Each path below is one point turned by a fixed rotation once a step. After each direction that follows a path, write how fast that rotation turns it, in degrees a step (0 if it stays still).
Each turn is a multiple of 5 degrees from 10 to 175, or 0.
Each row of a path follows its step; steps can be skipped.
Rotation 1:
step 0: [.15 -.07 .04 .00 .10 -.34 -.13 .00 .05 .31 -.20 -.45 .05 .30 -.14 .00 .11 -.09 -.22 .03 .31 .02 -.10 .01 .13 .09 -.23 .11 .07 -.11 -.19 .08 -.22 -.04 -.07 -.30 .14 -.16 .18 -.09 .07 -.15 -.15 .10 -.42 .04 -.07 .31 -.28 .19 -.35]
step 1: [.12 .05 -.11 .22 -.03 -.05 -.09 .19 .04 .29 .09 -.22 .05 .03 .45 -.03 .18 .22 -.05 -.10 .15 .37 .15 -.13 .30 -.01 -.15 .01 -.33 .11 .03 -.08 .34 -.05 -.14 .00 -.12 -.10 .05 -.09 .10 .26 .26 .05 .13 .18 -.43 -.19 -.04 .29 -.21]
step 2: [-.07 .00 -.16 .22 .03 .19 .10 .03 -.22 -.12 .15 -.05 .12 -.13 .11 -.31 -.10 .24 .12 .30 -.32 -.04 .04 -.04 -.05 -.12 .15 .25 -.22 .14 -.04 .07 -.25 .11 .09 .21 .00 -.02 -.54 .18 -.03 .36 .15 -.13 .41 .21 .01 -.27 .02 -.06 -.02]
step 3: [.08 -.14 .02 -.08 -.04 -.01 .03 -.26 .17 -.17 -.03 -.18 -.19 -.04 .06 -.14 -.10 -.28 .28 .24 -.31 -.25 -.11 .06 .07 .22 .06 -.04 .26 .22 .04 -.12 -.15 .16 .07 -.08 .07 -.08 -.27 .12 -.45 -.34 -.38 -.15 .20 .02 .19 .22 .19 -.25 -.06]
step 4: [.02 -.01 .05 -.30 -.26 -.04 .17 -.17 .04 .01 -.18 .03 -.16 .14 -.29 .14 -.07 -.05 .20 -.20 .23 -.38 .11 -.01 .10 .28 -.10 -.41 .02 .06 .27 -.05 .50 -.11 -.16 -.18 -.27 .13 .10 -.01 -.14 -.22 -.23 .20 -.14 .06 -.21 -.08 -.05 -.05 .23]
step 5: [-.13 .18 .14 .06 -.04 .03 .03 .13 .03 -.07 -.48 .23 .25 .21 -.16 .02 -.12 .00 -.32 -.06 .32 -.20 -.06 .19 -.04 .03 -.11 .28 -.17 -.14 -.13 .13 -.16 -.09 -.15 -.13 -.27 .01 -.04 .19 .43 -.02 .18 .23 -.28 .11 -.15 -.29 -.17 .03 .14]
step 6: [-.11 .19 .11 -.04 .20 -.12 .05 .20 .35 .11 -.23 -.01 .21 .00 .25 -.12 .19 -.10 .04 .06 -.03 .62 -.10 .07 -.11 -.09 -.20 .30 -.09 .24 -.40 .03 -.23 .03 .00 -.17 .02 -.25 -.01 -.08 .05 -.20 .14 -.02 -.03 .00 .16 -.04 .21 .33 -.20]
step 7: [-.04 -.04 -.14 -.08 -.01 -.18 .30 -.06 -.23 .13 .20 -.33 .14 -.13 -.07 -.29 .25 .35 .43 -.10 .00 .28 .16 -.25 .14 .11 -.10 -.18 -.05 .13 -.06 .17 .07 -.13 .21 .04 .22 -.08 -.04 -.07 -.27 .38 -.06 -.18 .05 .05 .25 .09 .04 .33 -.08]
step 8: [.28 -.22 -.32 .33 -.21 .07 -.02 -.18 -.27 .01 .13 -.31 .04 .15 .14 -.11 -.22 .09 -.02 .21 .05 -.34 -.02 -.03 .34 .31 -.05 .01 -.01 -.18 .34 .17 -.18 .00 .04 .03 -.09 .03 .05 .32 -.03 .25 -.02 -.21 -.07 .18 .08 .21 -.05 -.31 -.15]
step 9: [.10 .05 -.17 .18 .00 .32 -.02 -.11 .14 .10 .06 .06 -.12 .08 .26 .13 -.32 -.39 .07 .46 -.08 -.06 .02 .22 -.11 .04 .02 .04 -.21 .25 .37 -.16 .25 .01 -.11 -.24 -.23 .03 -.01 -.03 .05 -.38 -.03 .14 .10 .10 -.38 -.06 .16 -.19 -.05]
Directions:
[.07 .03 -.03 -.03 .01 .00 -.16 -.03 -.10 .05 -.03 -.09 .07 -.01 .00 -.08 -.10 .00 .02 -.15 -.04 .05 .02 .02 -.05 .00 -.04 .06 -.03 .01 .03 .00 .04 .01 -.04 -.03 .01 -.06 -.06 -.05 -.01 .04 .06 -.05 -.04 -.07 .04 .01 .02 .00 -.01]
60
[-.09 .04 -.06 .00 .03 -.04 .00 .10 -.01 .05 -.02 .02 .08 -.05 -.11 .04 -.03 -.03 -.01 .03 -.07 -.06 .01 .07 .03 .02 .02 -.08 .04 -.01 .03 .04 .07 .11 .03 -.09 .01 -.08 .03 .03 -.03 .00 .03 -.06 -.02 .02 -.08 .05 .05 -.11 .02]
70
[.00 .05 .05 -.05 .05 .02 .00 .01 -.01 .06 .05 -.01 .04 .04 .08 -.05 .04 .05 .05 .07 .04 -.10 .09 -.02 -.05 .10 -.10 .03 -.07 -.01 -.06 -.01 .04 .01 .01 -.07 -.05 -.01 -.05 .09 -.02 -.11 .04 -.09 .02 .04 .02 .01 -.09 .01 -.01]
0
[.00 -.09 .01 .07 -.02 -.09 .01 -.01 -.08 .00 -.06 .00 -.02 -.07 .04 .06 .11 .04 -.01 -.07 .05 -.02 -.06 .03 .05 .04 .04 -.03 -.03 -.05 -.01 -.01 .20 -.04 -.06 .05 .00 -.05 -.03 .05 -.01 .01 -.03 -.05 -.01 .02 .06 .00 -.04 .03 .00]
110
[.02 .02 .02 .08 -.04 .01 -.07 -.02 .11 -.04 -.04 -.02 .02 -.02 .09 .03 .03 -.03 -.08 -.03 -.07 -.01 .00 -.05 .12 -.01 -.05 .07 .03 -.02 -.05 -.02 -.01 .00 .04 .00 -.11 -.05 .05 .07 -.08 -.06 -.01 .01 -.03 -.10 .01 .10 .06 -.03 -.03]
135
[-.09 .07 .00 -.02 -.03 -.01 -.04 .04 .03 .02 .01 .06 -.08 -.03 .03 -.07 .00 -.11 -.02 .02 .00 -.03 -.06 .01 .00 -.05 -.06 .10 -.03 -.07 .08 .10 .08 -.03 .03 .06 -.10 .03 -.03 -.04 .09 .03 .03 -.06 .02 .07 -.02 -.04 .05 .01 -.08]
95
Rotation 2:
step 0: [-.14 -.34 .06 -.25 -.39 .32 .05 .05 .04 -.20 -.01 -.11 .38 .02 -.01 .24 .00 .05 .28 -.04 -.04 .01 -.04 .02 .05 .14 .15 .12 .25 -.15 -.20 -.03 .07 -.36 .02 -.03 .06 -.22 -.15 .17 .12 -.11 -.19 -.20 -.04 -.10 -.14 .20 .34 .02 .24]
step 1: [.13 .23 -.10 .24 -.30 -.10 -.05 -.08 -.14 .03 .13 -.09 -.07 -.03 .31 .03 .08 -.06 -.15 -.02 .20 -.16 -.25 .01 -.01 -.14 .24 -.19 -.10 -.09 .15 -.19 -.01 -.08 .32 .64 -.04 .07 .32 -.13 -.07 .02 -.13 .02 -.08 -.01 .31 .07 .17 -.06 .14]
step 2: [-.31 .11 .02 .03 .06 .26 -.02 -.10 .02 .26 -.10 -.36 -.35 .10 .13 .10 .14 -.22 .20 .16 -.11 -.21 -.12 .13 .05 -.10 -.13 .04 -.13 .15 .19 .14 .26 -.15 -.20 -.27 -.11 .23 -.25 .10 .03 -.38 .10 -.01 -.17 -.01 .12 .36 .13 .07 -.17]
step 3: [.08 .07 .07 -.02 -.04 .01 .03 -.03 .01 -.12 .25 -.03 .36 .35 .22 -.17 -.28 .17 .32 -.34 .14 .17 .00 .18 -.01 -.27 -.24 .12 -.09 -.06 .11 -.15 .06 .16 -.09 -.03 .28 .20 .09 -.21 .12 -.09 -.28 .07 .12 -.05 -.23 .25 -.09 .00 .32]
step 4: [.04 .10 .12 -.20 -.29 -.07 -.11 .10 .00 .32 .18 .18 -.05 .00 .08 .08 .30 -.01 .07 -.01 .41 .29 .06 -.33 .37 -.07 .05 -.06 .20 .08 .33 .21 .06 -.16 -.27 .21 .00 -.05 .05 .20 -.22 .07 .22 -.09 .17 .00 .06 .07 -.02 -.30 -.11]
step 5: [.20 -.18 -.11 .22 -.15 .44 -.03 .04 .12 -.03 -.44 .07 .30 -.19 .03 -.01 -.20 -.19 -.01 .12 -.29 .23 -.12 -.18 .14 .03 -.04 .28 -.02 -.04 .01 -.08 .11 .28 -.01 .12 -.22 .32 -.02 -.04 .13 -.28 .14 -.16 -.11 -.12 .17 .17 .06 -.03 .10]
step 6: [-.14 .07 -.02 -.51 .14 .10 -.09 -.35 .03 .14 -.10 -.18 .16 .02 .19 .09 .12 .03 .10 -.09 -.05 .05 -.04 -.13 -.10 .05 -.04 -.05 -.12 .05 .01 .04 -.34 -.09 .11 .41 .26 -.04 -.10 -.05 -.18 .07 .08 .13 -.12 .34 -.10 .13 .24 .25 .44]
step 7: [-.02 .39 -.36 .19 -.08 .04 .13 .18 -.03 .13 -.01 .00 -.07 .10 .29 .22 -.38 -.03 -.23 .20 .10 -.07 .14 .26 .06 -.05 .13 -.04 .17 .50 .14 .27 -.03 .14 .00 -.04 -.07 .12 .12 .08 -.36 .12 -.05 -.11 .01 -.13 -.05 .22 .09 -.14 .07]
step 8: [.16 .02 .23 -.23 -.14 .11 .17 .02 -.23 -.19 -.08 -.27 -.01 -.02 -.03 .03 -.14 .04 .09 -.05 .03 .15 -.01 -.11 .25 -.01 .04 .07 -.11 .12 .11 .08 .07 -.18 -.01 .05 -.22 -.12 -.28 .08 .35 -.57 -.24 .01 -.01 -.15 -.54 .07 .07 .12 -.02]
step 9: [-.29 .09 -.22 .13 .08 .06 .22 .16 -.04 .11 .06 .05 .46 .23 .11 .13 .24 -.23 -.21 -.29 .20 .15 .01 .02 .13 -.10 .08 -.09 .06 -.20 .08 -.18 -.16 -.28 .00 .45 .21 .06 .17 -.23 .27 .08 -.11 -.08 .09 -.09 .10 .02 .19 -.19 -.08]
Directions:
[-.02 -.02 -.06 .02 .01 -.05 .05 -.02 -.02 .07 -.07 -.04 -.03 .08 -.02 .07 .05 .01 -.02 .02 .00 .08 -.02 -.04 -.08 .05 -.02 .02 -.10 .03 -.10 -.05 .13 .02 -.02 .07 -.08 .06 -.06 .03 .08 -.07 .01 .03 -.03 .06 -.04 -.03 -.08 -.07 .00]
115
[.05 .03 -.02 -.01 .05 .05 .00 -.12 .00 .00 -.03 -.03 .14 .00 -.03 .02 .01 .01 .05 -.01 .00 .05 -.09 .07 -.01 .09 .05 .02 -.01 -.05 .01 -.03 .03 -.07 -.08 -.04 .08 .05 .06 .05 .06 .11 -.06 .08 -.04 .00 -.09 -.04 .04 .04 -.02]
125
[-.03 .07 -.04 -.04 -.01 .09 .03 .00 -.08 .07 .01 .00 -.01 .02 -.04 .02 .11 -.04 -.11 -.04 .04 -.06 .01 -.02 .01 .06 .06 -.04 .00 -.02 .01 .12 .04 .06 .01 -.11 .06 .03 .02 -.07 .06 .04 .05 -.03 .08 .07 .03 .01 .05 -.08 .01]
145
[.00 .02 -.08 .02 -.02 .07 -.05 .08 .00 .06 .00 -.05 -.02 -.12 -.08 .00 -.04 .13 -.01 -.11 -.01 -.01 .08 -.02 .05 .04 .03 .07 -.05 -.01 -.03 -.07 .09 .01 -.02 -.05 .04 -.01 -.03 -.01 -.03 -.07 -.03 -.02 -.01 -.01 .01 .02 .01 .12 .02]
135
Rotation 3:
step 0: [-.09 .11 -.01 -.08 -.11 -.05 .12 .48 .31 .00 -.18 -.01 .09 .10 -.24 -.08 -.07 .20 .08 .08 .02 -.43 .17 -.05 .18 -.17 .07 .19 .17 -.10 .08 -.09 .15 .28 -.34 -.12 -.31 -.33 -.12 .05 -.20 .13 .06 -.19 .02 .06 .11 .01 -.26 -.15 -.21]
step 1: [-.07 .07 -.23 .29 -.03 -.20 .01 .23 -.05 -.24 -.11 .03 -.14 .16 -.15 .05 .08 -.18 -.20 -.19 -.06 -.02 .24 .12 .07 -.29 -.04 .31 .18 .10 .13 .07 -.04 .22 -.28 -.36 -.27 -.13 -.02 -.01 -.10 -.04 .05 .24 .38 -.18 -.11 -.06 -.26 .39 -.01]
step 2: [.04 .02 -.02 -.02 -.01 -.14 .38 -.01 -.03 .03 .04 .10 -.04 .24 -.17 -.09 -.01 -.14 -.06 .25 -.03 -.11 .21 .24 .08 -.11 -.04 .05 -.24 .32 .34 -.28 .00 .15 -.40 .20 -.24 .02 .05 -.03 -.07 .12 .00 -.08 .17 .20 -.57 -.10 -.11 .25 .15]
step 3: [.11 .08 .21 -.03 .22 .03 -.11 .00 -.09 .12 -.21 -.10 -.27 .15 .18 -.48 .17 .16 -.07 .04 -.28 -.24 .48 .08 -.06 .15 -.03 .10 -.07 .24 .15 -.24 -.08 .28 -.27 .10 -.18 .14 -.06 .12 .20 -.17 .04 -.01 .33 -.10 -.04 .06 -.03 .06 -.20]
step 4: [-.09 .41 .26 .16 .07 .18 .21 -.23 -.11 -.04 -.16 -.35 .00 .00 .20 .01 -.01 .02 .02 .04 -.16 -.35 .25 .01 .09 -.36 -.22 -.13 .03 -.33 .24 -.07 -.08 .15 -.30 -.09 -.18 -.01 -.10 .17 .27 .12 -.12 .01 .08 -.23 -.21 .00 .09 -.08 .17]
step 5: [.19 .14 -.08 .20 .17 -.06 -.09 -.16 .10 .15 .01 -.07 -.04 .15 .06 .15 .19 .01 -.10 .26 -.10 .06 .38 .19 .53 -.12 -.49 -.09 .04 -.16 .33 .29 -.22 .20 -.24 .07 -.13 .16 .02 .03 -.13 -.05 -.10 -.03 -.06 .09 .24 .04 -.08 -.11 -.02]
step 6: [.43 .26 .10 .03 -.10 -.10 .15 -.12 .00 .29 -.30 -.30 -.01 -.21 -.08 .12 .00 -.07 .17 -.14 .08 .18 .06 .18 .38 .14 -.16 -.20 .02 -.07 .10 -.20 -.23 .22 -.02 -.01 -.40 .11 -.15 -.11 -.23 .16 .18 -.02 .21 -.08 -.01 .12 .17 .20 -.16]
step 7: [-.08 .11 .03 .10 -.27 -.32 -.22 -.01 -.19 .26 -.04 -.37 .05 -.10 .09 -.15 .03 -.18 -.02 -.07 -.34 .27 .15 -.26 .07 -.26 -.05 -.14 -.31 .07 .08 -.14 -.02 .22 -.03 -.03 -.31 .11 -.20 -.03 -.15 .19 -.06 -.38 .05 .17 .27 .00 .01 .17 .11]
step 8: [-.10 .41 -.07 .10 .00 -.09 -.05 .24 .26 .07 .02 -.42 .11 -.17 -.03 -.02 -.06 .10 .39 .27 -.02 -.22 .08 .03 -.06 -.21 -.04 -.08 -.33 .19 -.11 .14 .03 -.04 -.19 .09 -.32 .13 -.28 -.12 -.12 .19 -.08 .07 .09 .12 .19 -.13 -.14 .06 -.37]
step 9: [-.08 .23 .15 .17 -.22 -.05 -.06 .21 .08 .12 -.16 .07 .04 -.24 .24 -.25 -.05 -.06 -.18 -.03 .10 .09 .28 .04 .42 -.41 -.04 .07 -.11 -.03 -.24 .17 .04 -.09 -.12 .13 -.01 -.23 -.05 -.02 -.13 .09 -.22 .26 .33 -.03 .10 -.03 -.28 .38 -.23]
Directions:
[.00 .04 .03 .05 .09 .02 -.12 .00 -.02 .04 -.05 .01 .04 -.01 -.03 .02 .10 -.01 .03 -.02 .08 -.12 -.07 -.03 -.02 .06 .03 .00 .07 -.02 -.04 -.01 -.04 .03 -.06 -.05 .01 .07 .04 -.12 .01 -.05 .00 .01 .04 .02 .01 .00 .04 .11 -.11]
140
[-.02 -.01 .03 .06 .14 .05 .01 -.01 -.03 .04 .03 -.05 .07 .04 -.06 .00 .01 -.03 -.05 -.13 -.08 .02 .01 .01 .00 .06 -.04 -.05 .05 .01 -.12 .00 .03 -.05 -.01 .11 -.10 -.06 .00 .01 -.04 .01 -.02 -.02 -.06 -.02 -.04 -.04 -.11 -.01 .00]
0
[-.05 .03 .04 .05 .07 .02 -.01 -.02 .00 .00 -.02 -.07 -.07 .02 .06 -.05 -.02 .08 .09 -.03 .00 .03 .06 -.06 .00 -.03 .06 -.02 -.14 .13 -.02 -.01 .01 -.03 .05 .00 .07 .06 .07 -.04 .08 .05 .02 .02 -.04 .07 -.08 -.02 -.07 .05 -.01]
70
[.00 .01 -.05 -.03 .07 -.05 .02 .04 -.02 -.01 -.13 -.02 -.03 -.04 -.02 -.02 -.10 .10 -.07 -.01 -.02 -.03 .03 .17 -.05 .03 .02 -.04 -.02 .00 -.10 .05 -.07 .05 .03 -.03 .02 -.02 .04 .09 -.04 .01 .04 .00 .00 .01 .04 -.04 .07 .00 -.07]
135
[.01 .01 .01 .04 -.05 .03 .02 -.06 -.07 -.06 -.06 -.03 .00 .03 .01 .01 .04 .09 -.06 -.13 -.01 .07 -.09 -.04 -.11 -.10 .06 .03 .00 -.07 .02 .03 -.04 -.02 -.04 -.08 -.09 .03 .05 .03 .05 .03 -.05 -.07 .05 .01 .05 .01 -.03 .01 .05]
120
Rotation 4:
step 0: [.02 -.19 .24 -.06 .01 .15 -.20 -.08 .08 -.38 -.02 -.03 .16 -.24 -.22 -.23 .22 .23 .13 -.12 .10 .08 -.04 .18 .07 .24 -.19 .21 .21 -.08 .30 .08 .47 .07 .02 -.08 -.12 .16 .03 -.11 .01 .07 -.17 -.25 -.14 -.09 .22 -.16 -.32 -.21 .09]
step 1: [.10 -.06 .01 -.13 .26 .15 .01 -.10 -.32 .18 .01 -.06 .21 .20 -.01 -.31 -.16 .24 .03 -.04 -.01 -.17 -.12 .06 .30 -.19 .03 -.07 .21 .31 -.16 .16 .26 -.10 .01 -.04 -.31 -.09 -.01 -.10 .26 -.13 -.28 .16 -.40 .14 -.10 -.08 .04 .27 .28]
step 2: [.44 -.19 .18 -.13 .04 .49 .29 .38 -.01 .24 .03 .09 -.27 .24 .47 -.14 .06 .18 -.01 -.05 -.05 -.07 .11 .07 .00 .09 .07 .09 .10 -.08 -.22 -.03 -.19 .00 .02 -.10 -.23 .14 .23 -.16 -.13 .09 .14 .14 .07 -.04 .15 .10 -.15 -.05 -.05]
step 3: [.18 -.15 -.13 -.07 -.18 .12 -.07 -.25 .27 .12 .04 -.11 -.07 -.11 -.38 .06 -.29 .21 .31 -.32 -.13 -.05 -.13 .07 -.24 -.03 .06 -.23 .35 -.07 .02 -.14 -.02 .06 .22 -.42 -.07 .13 -.11 -.19 -.33 .10 .26 .03 .01 -.17 .13 .00 -.24 .01 -.06]
step 4: [-.06 -.34 -.08 -.33 -.08 .02 -.23 -.14 -.12 -.11 .02 -.03 .31 -.15 .05 .13 -.08 .30 .10 -.13 .03 -.08 -.11 .20 .33 .25 .01 .22 .31 .31 .23 -.34 -.27 .17 -.03 .16 -.06 -.06 -.05 -.07 .04 -.06 -.14 -.16 -.26 .23 .18 .07 .09 -.20 .06]
step 5: [.29 .16 .05 .04 .15 .31 .04 .19 -.09 -.10 .12 -.22 .09 -.05 .10 -.37 -.02 .33 .35 -.02 .32 .10 -.10 .11 .01 .09 .10 .24 -.08 .15 .18 .25 .07 -.22 -.16 -.15 -.13 .28 -.16 .31 .19 .19 -.07 .20 -.21 .29 -.06 -.03 -.05 -.16 .00]
step 6: [.02 .06 .22 -.07 -.09 .00 .23 -.09 -.10 .10 -.42 -.02 -.04 .19 .15 -.24 -.21 .12 -.01 -.15 .19 -.15 -.08 .01 .04 .22 -.05 -.22 .03 -.02 -.15 -.07 .20 -.20 -.12 -.17 -.46 .04 .16 -.12 -.34 -.02 -.29 .09 -.05 -.12 .08 -.07 -.53 .11 -.02]
step 7: [.26 -.41 .26 -.34 .21 .25 -.01 -.12 .01 -.10 .19 .09 .11 .11 -.15 .09 .30 .01 .02 -.22 -.36 .15 .13 .31 .10 -.04 -.08 .02 .34 -.01 .03 -.02 .19 .05 .09 -.30 -.20 -.18 .18 -.16 -.04 .05 .02 .05 -.01 -.29 .03 .00 -.15 -.21 .14]
step 8: [.28 -.17 .09 .13 .08 .21 .07 -.11 .10 .18 .13 .01 -.18 -.09 -.16 -.18 -.24 .50 .18 -.12 -.10 -.23 -.06 -.31 .35 -.05 .08 -.01 .32 .05 -.05 -.13 -.03 .16 .22 .05 -.15 .01 -.14 -.07 .21 -.05 .23 .07 -.34 .32 .09 .03 .25 .03 .19]
step 9: [.25 .00 -.21 -.04 -.11 .22 -.16 .41 -.10 .06 -.07 -.21 -.04 -.08 .42 -.22 -.18 .28 .26 -.04 .24 -.02 -.02 .29 -.20 .16 .20 .28 .16 .20 -.05 -.06 -.09 .24 .01 .13 -.09 .18 -.06 -.20 -.36 -.04 .03 -.22 -.10 -.06 .16 -.06 -.15 .02 -.02]
Directions:
[-.04 .01 -.07 -.05 .03 -.03 -.04 -.02 -.07 .05 -.05 -.07 .06 .07 .03 .04 -.03 .00 -.04 -.03 .00 .03 .01 .10 -.04 -.01 .07 -.02 -.02 .11 -.07 -.03 -.02 .05 -.06 .04 -.04 -.16 -.04 .01 -.05 -.05 -.02 -.08 -.07 -.10 -.02 .02 .00 .03 .03]
135
[.10 .00 .03 .00 -.02 .08 .07 -.02 .02 .05 -.03 -.07 .08 .02 -.02 .02 .05 -.06 .03 .07 -.06 .02 .02 -.08 .00 -.07 -.07 -.05 .05 -.04 -.07 .07 -.05 .00 -.01 .02 -.05 .03 -.02 .04 .02 -.12 -.13 -.09 .01 -.01 -.03 .03 -.06 -.04 -.02]
70
[-.02 .01 .02 .15 .00 .07 .03 -.02 .02 .05 .04 .08 .09 -.01 .00 -.09 .00 .00 -.02 .08 .00 -.04 -.02 .04 .08 -.05 -.05 .03 -.02 .17 .06 .00 .03 .06 -.02 .02 .05 .04 -.06 .03 -.07 -.04 .00 .00 -.02 -.01 .05 .01 .05 -.05 .05]
95
[-.01 -.06 -.02 .06 .08 .09 -.05 .10 .04 -.02 .03 .00 .02 .04 .01 .02 .11 .03 .02 -.06 -.02 .11 -.02 .07 -.14 .03 -.06 .08 -.02 -.03 .02 .06 .06 -.01 -.02 -.05 .03 .00 -.08 .00 .03 -.02 .04 -.02 .02 -.06 -.04 .02 .01 -.09 -.03]
155
[.10 .01 -.03 -.07 .09 .01 .06 .04 .08 .00 .01 .05 .02 -.07 -.04 .05 .00 .00 .04 -.05 -.03 -.06 -.09 -.06 -.12 -.05 -.02 .03 .03 .05 -.01 -.04 -.07 .03 -.01 .13 .06 -.02 .00 -.06 -.12 .02 .03 .01 -.02 .04 .00 .00 .05 .04 -.04]
65
